One vector is turned by the same rotation once a step. Each row is the vector after some number of steps, and that number follows the row.
The counts run from 0 to 215.
[  1  11  -1  -6  24  -5 -22  -2   0   4  19  14  22   2  21  -3  18   2
  -5 -16  10 -12  11 -15   1  -5  11  17  -2 -12   2  16 -13  -5  -5   8
 -12  -1   5  19   8  -2  -6]	60
[ 14   2  -2 -16  11 -19 -25   6 -15  14   9  18   4  10  15  -4   6   3
  -3 -19  19   6   8  -7  -9   9   6  29   6   4 -18   4  -6 -17  -9   5
 -13  16  -4  -1   6 -11  -3]	148
[ 10  -9 -14 -14   4  -8 -12   1  -2  -7   7  13   2   7  18  26  -2   5
  -6   4  21   5  17 -17 -18  11  -3  12 -21  -4   3   0  -6 -12   5  15
  -3  20  -1   3  18  -9   2]	2
[  7  13  -6 -10  -5   8 -32   0  -3 -23  13  12 -10  -1   4   7   3  -1
 -21   4  12  -3  10 -18  -5  -2   0  15 -18  21 -10  -6  -8  -3 -13  11
 -19   3   6 -10  15  10  10]	140
[  5  -4 -12   2   9  15 -19   9  -5 -10   1  30  14   9  24  -9   7  17
   1  -6   9  -4  -3   5   8   0 -11   5  -6   6  13  -5  15  -4   1  25
 -15 -18  17   1  -6 -10  12]	127
[  2   0 -15  -7  15   1 -16  -2  -3 -13  26  14 -14  -7  36  22   3   7
   5  -8  16 -12   2 -17   1  -7   3  -8 -19  -3  10   5  -5   4  13  26
 -10   1  15   2  15  -9   7]	7
[  7  22  -5 -15  12   1 -36  10   4 -11   5  19 -10   5   1 -12  15   3
  -6  -3  13   0   1 -12  -2  -4   6  10  -7   2 -17  -3  -3  -8 -27  21
 -20   2   4   6  -2  -7   6]	143
[  5  11  -2 -20   9 -17 -25  10 -16  -1  -1  28   4   9  12  -4   9  11
  -1 -11  12   3   4  -9  -5   6   4  21   3  -5 -24  -2  -2 -23 -16  14
  -6  12  -1   7  -4 -10  10]	147
[  6 -14 -17 -16  11   3 -17  11  -8  -6  17   7   9  -6  13   6  15   8
   1  17  23  10  12 -12  -7   1  -3  30  -4  -5   2   3 -18   9  -9  19
   7  -1  11   4  25 -11  14]	155
[ 29 -19  -9  -2   3  16  -7 -10  -2 -14   2  11  14  -6  17   8  -3  18
  -7   3  14   4  15  -4  -3   0 -17   5 -12  19  -5  -6 -16  -4 -11  16
 -15   7   8  -1  12 -23  21]	36
[  7   7  17  -9   0 -19  -6  -7 -12 -15  16  16 -10 -18  19  -4  -2   0
  -6 -23  18   0  24 -13   9  -1   5   9  -5   8 -10   2 -14 -12 -12  -4
 -22  12  -4  -1   2 -10  -2]	49
[  7   9  17 -23   3  -7  -6   4  -6 -15   6  24   3  -9  22  -9  -9   4
  -8   3  15  -3  11  -5  12   5  -5   1   5  15 -17 -10 -11 -10 -18   7
 -24  12   4   9  -8 -17  13]	47
[ 19  -5  -8 -15   1 -20 -17   4 -17  11   9  12  -8  -8  24  -5  -2   9
   7 -21  22   2   9  -8  -7   7   2  18   4  -5 -14   8  -3  -8  -2  14
 -19  14   3  -7  -2 -10  -3]	149
[ 21 -14 -15   3  -1  15 -11 -19   5 -15  12   5  10 -16  18  14  -6  10
  -5  -6  24   3  10  -6   1  -1  -5   6 -14  20   2   2 -16   1   0  17
 -16  -2   9  -1  16 -12   1]	37
[ 14 -11  -7  14  16   6  -4  14 -11  -3  -2  19  22   9  25  -1  15 -10
 -11 -21  15  -9  13   2  -1  -4  -1  15  -9   6  -2   6 -11 -10  -1  12
  -8  -1  14  32  12  -4   8]	213
[  3  -6  -7  -8  22  -6 -16   6   8 -15  19  11 -18  15  32   2  22  -5
   1  -6  23   0   8  -5  11  -3   3   3   0  16   6  -8  -4   1   8   6
  -5   3   4  17  12  -9   7]	10
[ 10  -5 -11  -2   8  20  -7  -7   7 -31  10  18   3 -16   8   2   0  19
  -3  -2  12  -2  15  -8  13 -10  -2  -4 -22   7  -1  -2  -4   7 -12  27
 -12 -14   7   1   7 -18  13]	39
[ 12 -25   5  -2  -5  11  -9   9  -8  -1  -1  24  12  -8  16   0  -1   8
  -4  -9   1  -1  11 -11 -19   5  -2  11 -12   3  -5  12 -16   1 -11  29
   5  -5   9   0   8 -12  23]	120
[  9 -23  12  -3 -12   6 -13   9 -11   8   1  26  10 -17  17 -13  -8   8
   4 -14   6   4  10 -12 -22   4  -7   8 -11  -9  -5   8  -8   9   1  28
  -7  -6  13  -9  -1  -8  10]	119
[  0 -14  -2   5  11   7 -28  -8  -7   5  -1  18  21  18  26  -6  19  -2
 -16  -5   5  -9   2  -6  -8 -14   2  14 -17   4  -9   7 -12   7   2  15
   1   6   2  19  14  -4  12]	209
[ -4   0  16   2  11  -8 -19  16  -7  -3   5  29 -21   1  17 -15  22  -9
  -5 -27   5  -9  11 -10  -2 -16   2   5  -1   2  -8   4   2   7   7  13
 -12  -9   7  14  -1   6   8]	111
[  5  -7 -14 -10   7   6 -15  -2  -2  -5  14  16  -8  -4  26  16   4  20
   7  -4  13  -1   4 -26 -12   1  -8   0 -18 -13  -3   8  11  -1   7  24
  -9  10   7  -3   6 -22  16]	4
[  9   3  -1  -4  -4   2 -10  10   0 -15  15  27   8  -7  24   1  -6   5
   8 -22  15  -6   8   6  11   7 -12   4  -1   9  11  -4   2 -11   9  13
 -23 -14  13  -6  -6  -3   0]	130
[ -7   6  17 -10  15 -12  -8   8  -8 -18  11  25  -6   6  34  -8  19  -1
 -14   7  10  -4  17   1  12  -3  -9   5  -2   0   0 -13  -7  -4 -12  -2
  -6   3  -1  23   4  -5  19]	197
[  5 -17  13 -21  -2  -4  -2  15   4  -3  14  31 -10  -5  23 -12  14   0
   3  -1  13   5  12 -21  -1   6 -19  -2   9   1 -20 -11 -15   5  -1   2
  -7  10   4 -11  -3 -16  20]	16
[  5  14   5  -1   1  11 -26  -2   3  -4   5  17  11   8  16  11  -8  13
 -10  -1   3  -2   6 -14 -22   4  10  12 -26  -4  16  11  -8  -7 -14  12
  -8   9  11  12  19 -11  15]	90
[ 24  -5  -6 -13   8  -8  -3  12 -19   3  16  15   2  -7  13  10   2  10
  -3  -9  10   3  17  -8 -12   6   5  28   4  -6 -11   4 -17 -10 -19  11
   0  13   4  -2  14 -15  20]	151
[-11  10   7  -1   9  19 -28  -8   6  -1  14  18   0   0  17 -15   3   3
 -13 -23  18   7  14  -2  15 -12  -5   4  -6  15 -10  13  12  13  13   4
 -19  10  13  17   0 -12   2]	76
[  5  -2  15 -11  17  -3 -20  18  -7   1  -4  33 -14   8  15 -23  20 -10
  -9 -12   4  -4  10  -8  -5  -4  -8   7   3   1 -13  -5   0   7 -14  17
  -8  -7   4  20  -3  -3  14]	112
[ -4 -15   6   3   1  11 -15 -13  -2   5   9  20  -6 -15  17 -13  16  -3
  -5 -16  19  18  31  -4   8 -13 -14  17  -6   7  -5  -3  -1   7   4 -16
 -20   4  10 -16   8 -12   9]	168
[ -8  13  11  -8   8   1 -10  -6   2 -16  26  15  -2  -8  32   8   1  17
   2   6  13 -13  -2 -16   5  -6   0 -14 -11 -11   0   0   3  10   4  13
 -14   1   6  11   4 -11  25]	192
[ 10 -28   8   2  -8   4 -17   0  -5  14  -2  22   5  -6  21 -12   0   1
  -2 -26  20  10   7 -13 -21   5 -11  14   2   3  -3  11  -9   3   5  18
 -12   1   3  -8   5  -1   2]	118
[ -5  -3  -1 -19  11 -12  -9  24  -8 -15  18  28 -19   1  30 -10  14   1
   0   7  20  -2   8  -2  18  -1 -11  -1   4   1  -9 -13  -1  -3   6  12
  -1  -3  17   9   1 -10   8]	12
[  8   7  21   4   6   6  -9   5  -9   5  -4  27 -14  -6   8 -26  -1  -6
 -10 -18   4   7  21  10  10  -1  -7   7 -13   0  -3  -2   8   2 -21  -2
 -16   4   9  13  -5 -23  13]	81
[  8   5  -3  -3   8 -10  -7   5 -18   7   4  28  -6  11  38   4  -1  19
   2  -3   7 -11   9   0   8   1  -9   6  -3  -7  23  -4  20  -8   0   4
 -20  -7   5  14  -1 -15   5]	96
[  6  21  -3 -15   9 -22 -33   5  -4  -3  12  20  -6  -4  10  -6   5  -2
   3 -19  23  -1   8  -8  -2  -2   6  14  -7  -6 -11   3   0 -15   0  18
 -13   2   3   8   3   6 -19]	145
[ -3   3 -15 -12   9  15 -23  11   9  -1  26  10  19   7  19   3  17  11
   2   9  24  13  -3  -9   7   1  -5  14   5   8   0   3 -14   6   6  10
  -3   2  16   8   9 -13  13]	159
[  3  -2  -5  -9   0   0 -23 -19  -1 -23   7   9  -9  -7  12   5   3   6
  -8 -13  16   9  22 -16  -2  -6  -9   8 -17  17  -3  -6   0  -6  -6   6
 -26   4  -3 -25   7  -4   3]	137
[  9  -9   9 -15   6   2   9  12   3  -7  11  18 -10   7  23  16   9   9
 -11   2   5   4  26 -26  -2   7 -12   5   0   0  12 -13  -5   5  -8   6
 -18  -2  -4  15  10 -20  18]	101
[ -2   3   9  -9  17  -2 -12  -2   6   7  22  16  -1 -11  25 -10  10 -12
   7 -19  24  13  25   8  19  -5  -5  12  11  11   4   0 -17   8  11  -3
 -15   0  15  -1  -6 -11   2]	164
[ -7  -1  12  -7  11 -19 -10   0  -7 -11  14  20  -4   2  31  -8  22  -6
 -13  -7  15   8  16  -8   9  -6 -10  13   3   7   5  -9  -7  -4   0 -16
 -17  10  -8  17  12   1   0]	198
[ 10  18  -2 -11  12  -5 -28   7  -4   0  18  20  31  -2  14  -2  13   4
  -6   2  10 -11   5 -16  -3   0   5  19  -4 -15  -1  11 -13  -2 -20  12
  -4   1   6  21  10  -7   5]	59
[ 10 -13 -18 -15  10   1 -10   4 -11  -2  17   6  -5 -16   9  -3  11  14
   6   4  15   6   9 -15 -10   7  -5  22  -5 -17   3   1  -9  12 -15  27
   3  -4   7  -7   6 -27  16]	154
[ 12 -14  -8   1   0   7   2   1 -14   1  20   2   9 -17  20   8   4  -2
  -6  -9  21   4  31 -11   4  -6 -18  15   1  -3   6  10 -15  18   8   4
 -25  -1  10   5  15  -8  -3]	68
[ 16 -16  -5  16  13   6  -5   3  -9   3   0  24  12  -2  28  -7  13  -7
   0 -35  26  -1  14   6   0   1  -5  11  -2  -3  10   8  -2   2   2  13
 -18  -9   4  23  -1  -7  -5]	214
